A single turn carries every row of the set below to another of its rows. Some are shown first; where does it send the rows asked next?
nifi: [  0  12  -2  26   4 -12   2   2 -11  -1 -10  -5  -7 -14]
dafa: [ -8 -21  -9  -1   0 -11  -6 -11  14   7   0   5  -4  -9]
kone: [ 19  23  15  -2 -13   5  -8   3   9  -6 -21  -6  -4  -9]
gefu: [-13  -2  -1 -11  -5  -9   8 -22  21   4  -1   5  -4 -12]
gafub: [ 13   1  31   7  -6  10   3  -1   7   1 -10 -10  -3 -12]
lebol: [ -4  16  -7  17 -13 -19  -4 -11   3  -5 -10  -4   9 -17]
lugu: [  9 -10  -7  -3   2  -1   5  20  -6   0  12 -10   3 -14]
fotod: [ -7  -5  17  -9  -1 -14   6 -22  10   5 -15  -7  -8   1]
dokop: [  0   1   2  20 -13 -22   3  -1   8  -8   4  -9  13 -15]
nupo: [-10  18 -15 -14  -7   0   5 -13   2   2  -3  -5   4 -20]
Dusi: [ -4   1  -5   7  -1   9   9   5   7  -4  17 -12  10 -20]
guba: [ -7  14  20   7   4   4  10 -14  18  -5  -7 -10  -9  -4]
tede: [ 19  10   2  15  -2   2 -17  17  13 -12  -9  -8  -3  -1]
ved: [-18  12  17   2  -4   8   9  -2  21 -11 -14  -5  -7   4]
fosof: [  5  17   3   6   0 -20   8   2 -15   1 -17  -3 -11 -12]
Galo: [-13  -7   6 -28 -10 -11   2  -5  12   3  -9  -4   9  -8]
dubo: [  9   0   0 -21 -16  -3   5   3  -4   4   2  -8  12 -23]
moni: [  0 -11  24 -11   0   8  11  17   3   1   0  -8   1 -12]
gonon: [ 23   2  -2   3  -1   6  -8  23   4  -3  -3   4 -12 -14]
kuve: [  4 -14   6  -3 -11  -4 -18  17   4  -3 -22  -1  -2   6]
darek: [-10   8 -22   4  13   3   4   4  -1  -3   8  -7  -4 -11]
rakev: [-14 -10  18 -13 -12  -6   2  -8  12   1 -20  -3  -3   4]
tul: [  1  25 -16 -11  -2   0   9   9   7 -10   7  -7   1 -13]
siz: [-16  13 -19 -10  -2  -2 -17   3  13  -6 -14   0   3  -4]
vanol: [  0  -7  30   4 -10  12   4  12  10  -5 -12  -7  -2  -3]
siru: [ 15   0 -16  -7  -3  -6 -17  11   2   2 -14   9 -11  -9]
ton: [  6   8   7   0 -17 -32  10  -2   4  -5  -3  -6   9 -12]
tobif: [-3  9 -1  7 11 17 -7 25  4 -9 -5 -4 -5 -8]
ribi: [ 19  -7  -1  -1  -7 -16 -22   9   6  -2 -16  -5  -2   4]
bes: [  4  17   5   8  -3 -27  18   6   5 -11   2  -7  -2  -7]
Fugo: [  1   8   5  11  -3  10 -11  23  14 -15 -14  -3  -6   6]
Ges: [ -5   1  14  -1  -2   5  17  -9  23  -1   9   0  -4 -17]
fip: [-18 -17   6   9   1  -3  -4   4  17  -7  -8  -5  -4  11]
kere: [ 12   5  21 -11 -10   7  15   1  13   2   0   1  -6 -21]
rir: [  4  15  16 -10 -16   7  -5  11   9  -7 -27  -1  -5  -1]
lipez: [ -1   4 -12  -1   3 -21 -13  -4  15  -7 -13  -4  -8  12]
Roke: [  2 -12  -1 -10  -7   3 -19  16  -7   6 -18  -1   5 -12]
fibak: [  2   1   0  19 -10 -16  -6  -6 -12   6 -15  -3   5 -20]
simup: [ -3  -4 -24   3   6  -8 -15   0  12  -1  -5   8 -11  -5]
Nirov: [ 18  21   7  -6  -5   9   5  12  11  -7  -4   4 -12 -18]
nar: [ 10   3  12   9   0 -24  16  10 -10  -2  -3  -7  -6 -10]
laba: [ -1  22   8 -23  -4   8   2  12   0  -1 -20  -1  -6 -12]
kagun: [ -7 -17   4   8   9 -17  -2  -8  14  -1  -3  -9  -7   9]
litur: [  3   9 -16 -24  -4  -9   2   3 -12   6  -7  -3  -2 -14]
Rodez: [-19  14   6 -10   5   3  14   4  22 -11   4  -7  -1  -4]
gop: [-14   5  -7  -5  -5  -9 -13   3  15 -10 -22   1  -7  13]
Rom: [ -3 -17  -5  -6  -2  -1   2  -2 -12  12   2  -8   6 -21]
ket: [-16 -20  -4   3   2  -1  -8   9  16  -4   5  -7  11  -4]

gafub -> kone
fibak -> lebol
Now these:
tul -> lugu
gefu -> Ges
ket -> Galo
gop -> fip

A single turn carries every row of the set below to another of its rows. Some are shown first; where does it send the rows asked next?
buga: [ 40  -3   3  33   8  -1   0   1  12  13  10   2  -7  -2 -21 -16  -1  -3
  14  -8  20  15   3  16  -5  -9  14  -5   6 -20]
diror: [ 21 -28  -3  43  10   1   6   7   6  -5   2  11  -6   7 -14   4  -7   9
  16  12  22   9   4   3   6  19   9 -19   4  -8]
mavu: [ 15 -20   4  21   1 -21 -15   1  10  10   0  10 -10  -7 -10  10  -6   3
  26 -22  28  10   4   2  -3  18  15  -1   7 -18]
Rotu: [ 23  -7  -8  40  15 -13   5  -7  31   8  -4  10  -7  15 -13 -23  -4 -13
   1   3  10  13   8   8  -1   7  21  -3   9 -12]
nagi: [  4   1   4   7   5  -9  -1   0  15  10  12   5  -5   5 -13 -19  28  41
  25  -4  27 -13   2  28  -1  15  20   7 -11  -2]
mufu: [  2 -17  27  20  -4 -16   5  -1  15   5  11   4  -7   1  17 -15  10  25
  22  24   2 -12  14  18  -3  20   8   1  10 -16]
tar: [  3  -8   3  10   5   4   2  -5  12  15  16  10  -6  12 -20 -13  25  39
  22  -3  24 -13   5  20  -6  15  26   3  -8  -1]
luvek: [ 15   5 -11  12   9 -17  -8 -11  14  10   0  -2   9  13  -9  -4  19   7
   7  18 -11 -15  19   0   3   4  -5   0   7 -10]
Foza: [ 17   4  -1  12   7   8   2  -2   0  31  10   0   4   5 -22  -7  13  20
  11  10  14 -15  21   2  -3   7  20  -1  -8   7]
Vopal: [ 18  -9  -8  16   9 -12 -21 -13   9 -15   0   2   5   4  -9   4  22  10
  15  12   2 -22  13  15   6  16  17  20   6  -2]
ribiv: [ 17 -18 -10  40  19 -29  -7  -9   0   4 -13  15   3   2 -20 -31  15  16
  13  -5  38   4  16  17  -7  -1   2   3   6  -2]
Kila: [ 15 -10   4  28   5 -15  10   0  31   8  14  -6 -13  -3 -19 -23 -12 -11
   9 -13  22   2  18   7 -14   8   5   3   4 -22]
vivun: [ -3 -15 -15  26  -1 -20  -4  -9  18  -5  20  17  -2  21 -15 -12  -5   8
  19  -7  20  14   8   5 -15  17   3 -13  16 -11]
puno: [  3  -9  19  21  -2 -17   4   0  15  -5  12   4  -2  -1  18 -26  12  27
  18  23   8 -12  16  23  -5  25  10   3  10  -4]
zoviv: [ 15 -19   6  29   8 -37   4  13  -3   3   2  -3 -15   0 -16 -29   6  14
  10  -3  29   1  14  28  -3   0   3 -21  -1   2]
mol: [ 13 -20   2  33  15 -26 -10 -11   5  -5  -9   2   2 -12   5 -31  -2   3
   5 -15  23  -3  24  18   1  11   5 -14   3   5]
pepip: [ 23  -6  -5  22  10 -11 -15  -8   8 -19  -7   7   3  -2  -3  -4  28  18
  14  13  11 -23  10  19   7  17  17  20   1  -3]
damo: [ 10  -5  16  12  -8 -16  10  -5   9  31   0   8  -8   2   7 -12  11  15
   7   7   0 -18  18  -3 -19  12   4   2   2 -15]

Kila -> buga
tar -> Vopal
ribiv -> mol
Now these:
puno -> nagi
diror -> vivun
Foza -> luvek

A single turn carries every row of the set below to another of its rows. Some are shown first; where does it send the rows asked next?
nuvas: [ -2  14  -1 -23   9   1  -5  -8   6  20  -5   2   0  -2 -14  -8  -8   5
   1   9   5  -5 -13 -14  -5]
zotik: [ 10 -15   4  13 -14  14  -3  16   0  -7  -1   7 -11   0   4  -7  -4   1
   2 -13  -7  -9  16  -2  22]
dapog: [-10  10   5 -16   2 -14   1   3  13  22  -3  -3   4  -7 -12  -4  -4   0
   1   9  14  -5 -17 -12  -1]
noret: [  2 -12  -1  17 -10  14  -6  16  -2  -9  -3   5  -9  -3  12  -9   2   4
   8 -10  -4 -14  17  -4  20]
bapag: [ 16 -20  -7  14 -19   8  -5   1   6 -16  14  -3   0   5  15  -3  15  -1
   5  -5 -17  -6  12   6   8]
gefin: [ -2 -12  10  21 -19   4   6  24  11 -11   2  -3 -10   0   6  -2   6  -3
   1 -11  -6  -7   7   5  14]
Rad: [ -7  10   1 -21   5 -11  -1   6  16  16 -11  -4  -1   3  -9  -6  -3   2
  -2  13  14  -3 -17  -5  -8]
bita: [  6   9  -8 -17   2 -14  -7 -13   2  15   0 -10  22  -2  -5  -5  11   3
   8   8  -4   6 -21 -14 -13]
luse: [  9 -18   4  15 -15   5   6  18  12 -12  10  -3  -9   2  12  -2  10  -3
   0  -6  -5 -15  11   2  16]
beniz: [ -5  16   6 -11   8 -11   1   5  14  24  -3  -6   6  -5  -5  -4  -2   8
   0   9  12  -2 -20  -9  -7]
tur: [  7 -22  -3  17 -16  12  -7  10  -5  -9   9  -2  10   9  10   3  12 -11
  10 -16 -14   5  12   6   0]
rivaz: [  0 -20  -8  20 -12  13  -9  11  -7  -9   4  -3   9   6  16   1  16  -6
  16 -13  -9  -2  15   4   0]
padiv: [  2   7  -4 -22  12  -1  -3  -4  -4  21   0  -8  19   8  -8  -1   6  -5
   6   3   3   3 -16 -15 -19]
vede: [  9 -25  -5  15 -17   9  -4   6   4 -12  16  -3   3   8  14   3  14  -9
   6  -8 -10  -5  14   8   3]
sivo: [  3   2  -8 -18   6 -10  -9  -9  -3  22   2  -7  25   2  -6  -1   8  -5
  10   5   2   7 -17 -13 -16]
Kidiv: [  7 -18  -4  18 -15   8  -3  13  -3 -15  10  -2  10  12  10   2  10  -5
  14 -11 -18   4  13   8   6]
sof: [  9  16  -6 -14   7  -7 -10 -12   5  20  -1  -7  18  -2  -1  -6   6  12
   5   9  -3   6 -20 -10 -15]
nuvom: [  5   2 -10 -23   9  -6  -9  -2   1  16  -6  -9  20  12  -5  -1   7  -4
   6   8   6   7 -16  -7 -21]
setam: [ 16 -11  -5  18 -20   7  -6   3   2 -18   4  -6   4   3  13  -5  17   3
   7 -11 -25   3   7   4   5]
giku: [  6 -13   4  15 -13  10   1  20   2 -12   3   6  -6   5   6  -5  -3   1
   9 -10  -9  -7  17   2  23]
falin: [  7 -11  -8  21 -16   7  -8   5   0 -18   1  -6   5   0  19  -7  20   5
  13  -8 -18  -4   9   3   5]
zaki: [  1 -10   6  19 -16   5   5  24   8 -15   4   1  -6   5   7  -3   1   0
   7  -9  -9  -7  12   5  20]
zope: [  7  15  -4 -20   8  -7   0  -8   4  13  -3 -12  16   3  -6  -7  11   5
   3   8  -6   2 -21 -15 -17]
Gisi: [ -2  10   1 -19   5  -8  -5  -4   6  24  -6   2   3  -7 -13  -8  -9   4
   2   9  11  -5 -13 -17   4]
Sufug: [ -8 -11   4  23 -14   6   2  24   7 -11  -2  -3  -7  -3  14  -4   9   0
   7  -8  -1 -13  11   3  13]
voziz: [ 11   9 -11 -22   6 -10  -9  -7   5  10  -8 -10  16   8  -2  -8  10   5
   4  12  -1   6 -18  -9 -17]
puv: [ 14 -21   0  12 -13  10   1  16   5  -9  10   2  -9   3  11  -4   4  -3
   0  -8  -4 -15  17  -2  19]
Gaz: [ 12 -12  -5  17 -16   7  -3   8   0 -18   8  -3   7   9  11  -3  11   2
  13  -9 -23   3  12   7  10]
bev: [-13  14   5 -18   6  -7   2   0  14  19  -2  -4   2  -1 -13  -2  -2  -1
   1   9   9  -4 -18  -8 -12]
Zaz: [  2  12   2 -16  12  -2  -7   0   4  29  -4   2   7  -4  -8  -6  -9   8
   1   7  12  -3 -13 -14  -2]
goze: [  0   8  -3 -24   9  -5  -8   1   9  19 -12   2  -2   3 -11  -9 -10   4
  -1  11  14  -4 -11 -10  -3]
Zafut: [  0   7  -4 -13  10  -5  -9  -5   1  27   3  -6  23   3  -2   2   4   0
   6   5   6   8 -17  -7 -20]

dapog -> bita
bapag -> puv
rivaz -> Sufug
Now these:
nuvom -> Rad
gefin -> setam
nuvas -> padiv
Zaz -> Zafut
Gaz -> giku

A single turn carries every row of the set below to another of its rows. Some are shown first; where does it send the rows asked next?
Baz: [ -9  16  -6   1  -6 -15   6   6  -1  -8  -6  15 -28  -3]
mov: [ -2  -2   9  -6 -12  12  -7   4   9   0 -12   5 -16 -25]
lem: [-16  -3   1  14  21  -2  18   3  -7  -7   3   7 -12  -5]
zotid: [  0 -15   5   0   4   9  14   9 -14  -6   8  -8   6 -11]
Zimep: [  8  -3 -15   1 -18   1  -4  -5   7  19   8  13 -13   9]
Mezav: [ 13   1 -12  20  -1 -14  -5 -15   0  17  -6  -4  -3 -11]
ziz: [ -8  -1  -2  12   8   1  14  -3  -1 -21   1  -8  11  -1]
Koma: [  0  16  -3  -6  16 -13  -4   3   4   3  -2 -10   9  -5]
bezub: [ 15   2 -16  -2 -23  -6  -2  -9  -3  12   5  15 -11   2]
Keda: [  5 -13   7  -5  10   6   9   6 -18 -10   1   2   5 -17]
Pob: [ -3  13  -6   4   9  -4   7   8   0  10  11 -20   4  -1]
gilor: [-10  15  -7   7  -9 -11  10   9  -2  -6   0  11 -30  -1]
buvof: [  2 -11   8 -10  10   0   3   3  -8 -13  -3   0  12 -12]
gufa: [ -3  -3   8  -1 -14  16  -1   6   5   4  -7   1 -19 -26]
novar: [ 15   3 -17  -1 -24  -7  -2  -9  -1  13   6  13 -11   3]
tobak: [ 10  -1 -15  -4 -17  -4  -9  -7  11  15   4  16 -11   9]
megig: [ 12   0 -12  21  -2 -14  -3 -15   1  18  -4  -5  -3 -10]
nuzel: [ -1 -12   7  -5   4   4   9   5  -5 -11   5 -11  14  -6]
nido: [ 15   4 -16  -2 -23  -7  -3 -10   0  12   4  14 -10   3]
keri: [ 8 -4  7 11 -2 25 -7  3  8 -2  2 22 -6  2]
por: [ 8 -3  8 10 -2 23 -9  2 11 -4  0 22 -4  3]
Mupe: [ 7 -3  7 11 -5 24 -8  3 12 -3  3 17 -4  5]
zupa: [ 12  -3 -16   1 -16   0  -4  -4   0  19   6  20 -17   3]
Leb: [ 13   1 -12  22  -1 -13  -3 -15   0  18  -4  -5  -4 -11]
makog: [-15  -1   2   8  23  -8  12  -1  -3 -12  -4  12  -8  -6]
vedaz: [-12  15  -8   5 -12 -13  10   9   4  -6   2   7 -26   4]
Fal: [ 7 -4  5 13 -4 26 -6  4  9 -1  4 18 -6  5]
kon: [-20   0   3   8  20  -9  12  -2   4 -12  -2   5  -2   1]
geze: [ 12   2 -11  20  -2 -15  -6 -16   1  17  -5  -5  -2 -10]
luv: [  7  14  -5  -4  22  -9  -2   5 -13   6  -5   3  -4 -18]
gitu: [ -6  -4  -4  18   9   7  20   2 -13 -16   5  -5   2  -8]
supa: [ -6  -2  10  -6 -15  11  -6   4  16  -1  -9  -3 -10 -19]
vepub: [ 13  -2 -14  -4 -13  -4 -10  -7   5  15   1  22 -15   3]
Nitu: [ -1  -2  -3  12  16   3  14  -2 -17 -20  -4   7   0 -14]
gat: [ 15   2 -16  -3 -23  -8  -4 -10  -1  11   4  15 -10   2]
riv: [-13  16  -6   1  -9 -16   6   6   6 -10  -4  10 -24   3]
Reni: [ -4   1  -1   6  15  -3   8  -5  -6 -24  -7   4   9  -9]
Niz: [-21  -1   2  15  18  -4  18   1   1  -8   5   0  -6   1]
pepag: [ -6  -4   7  -1 -18  16   0   7  12   4  -3  -7 -14 -20]
gur: [  3  10  -9   8  14   1  10  11 -17  15   9  -9  -8 -14]

makog -> lem
keri -> Fal
Now these:
riv -> Baz
vepub -> zupa
gufa -> pepag
Pob -> Koma
gitu -> ziz
nuzel -> buvof

